Named turns come first, each shown by rows before and after it. Which turns, in which order, take the first row of each pair that follows to the second? Write the first one first, as in the answered first pair.
M:
[-5 -5 -6  0  1 -4 -1 -1 -8 15  2] -> [ 4 -6 -7  1  2 -1  0  2  1 15  3]
[16 -8  0  1  1 -2 -1 10  4  2  0] -> [ -3  -7   5  -1   2  -9  -1   3 -15  -2  -4]
[ 20   6 -15 -10   5  -7   9   2 -23  10  -4] -> [ 21   6 -15 -10   6  -6  10   4 -20  10  -4]
C:
[ 7  5  3 -9 11  1 13  3 -7 -5  5] -> [10  5  1 -6 11  2 13  7 -5 -3  5]
[ 10  15 -30  -6   0   8   6  12 -12  14  -1] -> [ 12  13 -31 -10  -5   7   2   8 -14  10   2]
[ 11 -11  -3  -4  17   5  11  14   2   4   5] -> [ 15 -13  -6  -5  11   7   5  13   4   5   7]
V:
[-2  5  1 -1 -1  3 -6 -7 10  0  2] -> [-1  5 -2  1 -4  5 -8 -3 10  2  2]
[ 27  -9   3  -7  -8   0  14   4  -9 -11   6] -> [ 20 -11   5   6  -3   4  17  21  -3  -6   2]
[-10  -9  14   6  -1  -4   0   1   3  -5   2] -> [ -5 -10   7  -2  -8  -5  -5  -8  -1  -9   5]
K:
[ 0 15  4 -3 18 -5 10 -6 -2  7 -6] -> [ -9  -2  16  -4   2 -10  -3 -18   4  -4   1]
[ 8  0 -2 -4  4 -3 11  0 -8 -6  0] -> [ 5 -3  3 -5  2 -5  7 -6 -6 -8  1]
[-9  2  4 10 17  6 10 14 -1  8 -6] -> [-15  -2  17   5  18   1   7  -1   4   2  -4]
Then:
Between the rows of a pair lie two turns.
[ -6   1  11  -9  -1  -8   3 -12  -9 -10   0] -> [-11  -9  12   0  -8  -8   0  -1  -7 -12   1]  C, K
[-12  15   0  14  19   8  -7   6  22   6 -20] -> [-19  -4   4  18  -2   5 -21   2  25  -5 -12]  K, K
[23 -2 -9  1 -8  0  4 11  2  0  5] -> [21 -1  3  5  3  0  9 10 13  3  2]  V, C
[ 19   4  -9  -5  -3  12  -5 -10  11   3   8] -> [ 14   7   2  -2  10   9   4 -13  17   4   4]  V, V
[ -9  -2  22   0   7  -1  -9 -14  12  -1   4] -> [  7   2 -16   1 -12   9 -17  11  -4   5   6]  V, K
[ 14   2  -9  -9 -11   0  -4  -7 -10   0   6] -> [ 6  5 -6 10  1  5  3 18  0 12 -3]  K, V
[11 -5  0 10  9  0 18 22  8  2 -1] -> [14 -3  8  6 14  1 16  9 19  2  0]  K, C
[-2  1  8  2  3  1 -6  1 12  1 -4] -> [ -5   1   3  -4  -6  -2 -13  -6   1  -3  -4]  M, V
[11 -3 -5 -8 -5  2 -2  5 -5  6  9] -> [ 2 -2 13 -2  9  0  6  3  5  8  5]  V, K
[-8 14 -3 -3  6  2 -5 -3 -4  4 -1] -> [-12   3  -1   0  -7   0 -12  -3  -3  -2   4]  K, K
[10 10 -9 -9  1  8  0 -5 12 11  0] -> [ 6  7 -9  0 -1 10 -3  6 14 13 -2]  C, V
[  1   6   5 -10   9  -9   8 -10  -9   0  -7] -> [ -9  -4  14  -4   3 -12   4  -9  -9  -5  -5]  K, C
[ 10   2 -10 -14  -5  -1  -6  -7   2   2   6] -> [ 1  8  2 -1 13  1  2  5 14 12 -2]  V, K
[ 5 -7  4 -1  0 -1 -4 -4  7 -2  7] -> [10 -2 -6  2  4  2  1  7  4  5  4]  K, K
[ 13  -3 -14  -2  -4  -5   1  16 -22  -1   0] -> [ -2  -2  20   0  19 -13  12  -1  -6  -3  -5]  V, K
[  8  10  -3   8  11  12   4   7  16   5 -11] -> [11  9  2  1  8 12 -1 -7 22  1 -7]  C, K
[-17  10   7   2   5  -2   5   4  -3  -1  -7] -> [-13   7  -6   2 -10   2  -5  11  -7   0  -5]  V, V
[  0   7   5  -9   3  -1  -1 -18  -3   3  -5] -> [ -9  -6   3  11 -10   3  -9   7   3   4  -3]  K, V
[ -9  19   0   1  -3  -3  -4  -7 -10  10  -3] -> [-13  11   0   7 -12  -1 -10  -2  -8   9  -1]  K, V
[-8 -9 20  6 10 -5  2  6 20 -4  0] -> [  0 -12  17 -10   2  -9  -1 -14  11 -14   7]  K, V
[ -8  -4  13   2   4  -3 -11 -11  18  -3   1] -> [ -9  -6   5  -5  -7  -4 -18 -17   5  -8   4]  V, C
[  4  -2   9  -8  14  -2   3 -13   4   0  -8] -> [  0  -6   2  10   9   5   0  12   9   8 -10]  V, V
[-3  8 -8  1  5  2  4  7 -7  5 -6] -> [-4  9  2 -1 12  0  7 -1  1  5 -6]  K, C
[-11  -4  -6   2 -13   9 -15   5  17   3   3] -> [-8 13  5 -8 17  5  5 -9 16  8 -4]  K, V
[-9  5 10  6  6  2 -2  4  3  3 -5] -> [ -4   1   7  -6  -4   0  -7 -11  -2  -6  -1]  K, V
[-4 -1  8  6 -3  3  1  8  8  0  7] -> [-2  6  7  4  4  3  6  7  8  3  5]  K, K
[ -4   9   0  -5   8  -6   1 -15 -11  12  -2] -> [-12  -2   9  -2   1  -8  -5 -18  -4   6   2]  C, K
[  5 -10 -10   6 -10   1  -7   6   4  -5   7] -> [ 8 10 -3 -2 15 -1  6 -6  6  2 -1]  K, K
[-1  8  8  2 -4  3 -5 -1 18  3 -2] -> [-13  -1  10   6  -9  -1  -6   4   7  -2  -3]  M, K
[-14   6   5  -1  12  -5   2  -1 -11   4  -5] -> [-5  7 -2  7 12  2  1 13  1 11 -4]  C, C
[-27 -11  12  -6  -5  -3  -8  -6 -17  -6  -3] -> [-23 -10  -3   2  -7   1  -6  15 -22  -1  -5]  K, C
[-28  -7  16  19  -4 -13   1   5   3   4  -2] -> [-18  -7   0  24 -10  -6  -1  22   4  10  -1]  K, C
[  5 -10  14   4   6  -4   3  -7  13  -1   4] -> [  4 -18   6   7  -7  -3  -4   0   9  -4   8]  K, C
[  1 -18  -5   9  -8   1   4  24 -11  -6   7] -> [ 0  4 15 -5 23 -5 20 -5 -3 -2 -1]  K, K
[-23  -6   7  16  -9   7 -16  12  -6   2  -3] -> [-23   3  25   8  13   1   0  -5  -1   2  -7]  V, C
[14 -5  3  8  8  2 15 15 15  1  1] -> [ 22  -8 -13   0  -9   4   5  11   6  -3   7]  V, V
[-10  -4   6   1   2  -3   5   0 -10  -5  -4] -> [ -5  -1  -4  -1  -3  -1   3   5 -16  -3  -3]  V, K
[ -2  -4 -11   2 -15   4 -10  12  -4  -1   2] -> [-15  -6  15   8   4  -1   1   6   8  -2  -2]  V, K
[-6 -7 12  4  4 -3  6 10  5  0  3] -> [ 3 -6 10 -9  0 -5  4 -8  3 -5  7]  C, V
[  2  11  14  -9  17  -2   2 -14   1  -5  -6] -> [ -5 -12   7   7 -15   3 -19   7   4 -10   2]  K, V
[12 -2  1 -1 12  3 -3 -2 12 -2  4] -> [12 -2 -2  2  9  5 -5  5 13  0  3]  V, V
[ -1  -5 -12   9  -6   3  -2  17  -2   0  -8] -> [  5  10 -13   2   9   3   6   9  -3   6 -12]  C, K
[ -6  -7  -4   6 -14   1  -9  -1 -11 -15  -7] -> [ -5   1  -9   7  -4   0   0   8 -18  -8 -12]  C, K
[-5  1  7  2  9 -3 13  5 -9 -3 -3] -> [-6 -2 11  4  8 -3 11  6 -3 -3 -3]  K, C
[-11 -17  10  -2   4  -7   9   3  -3 -12   2] -> [  1 -12 -11  -3  -4  -2   7  16 -13  -7   3]  V, K
[19 -4 -8 -1  3  5  2 10 12 -1  5] -> [14 -5  6 -6  8  1  2 -7 18 -6  5]  K, K
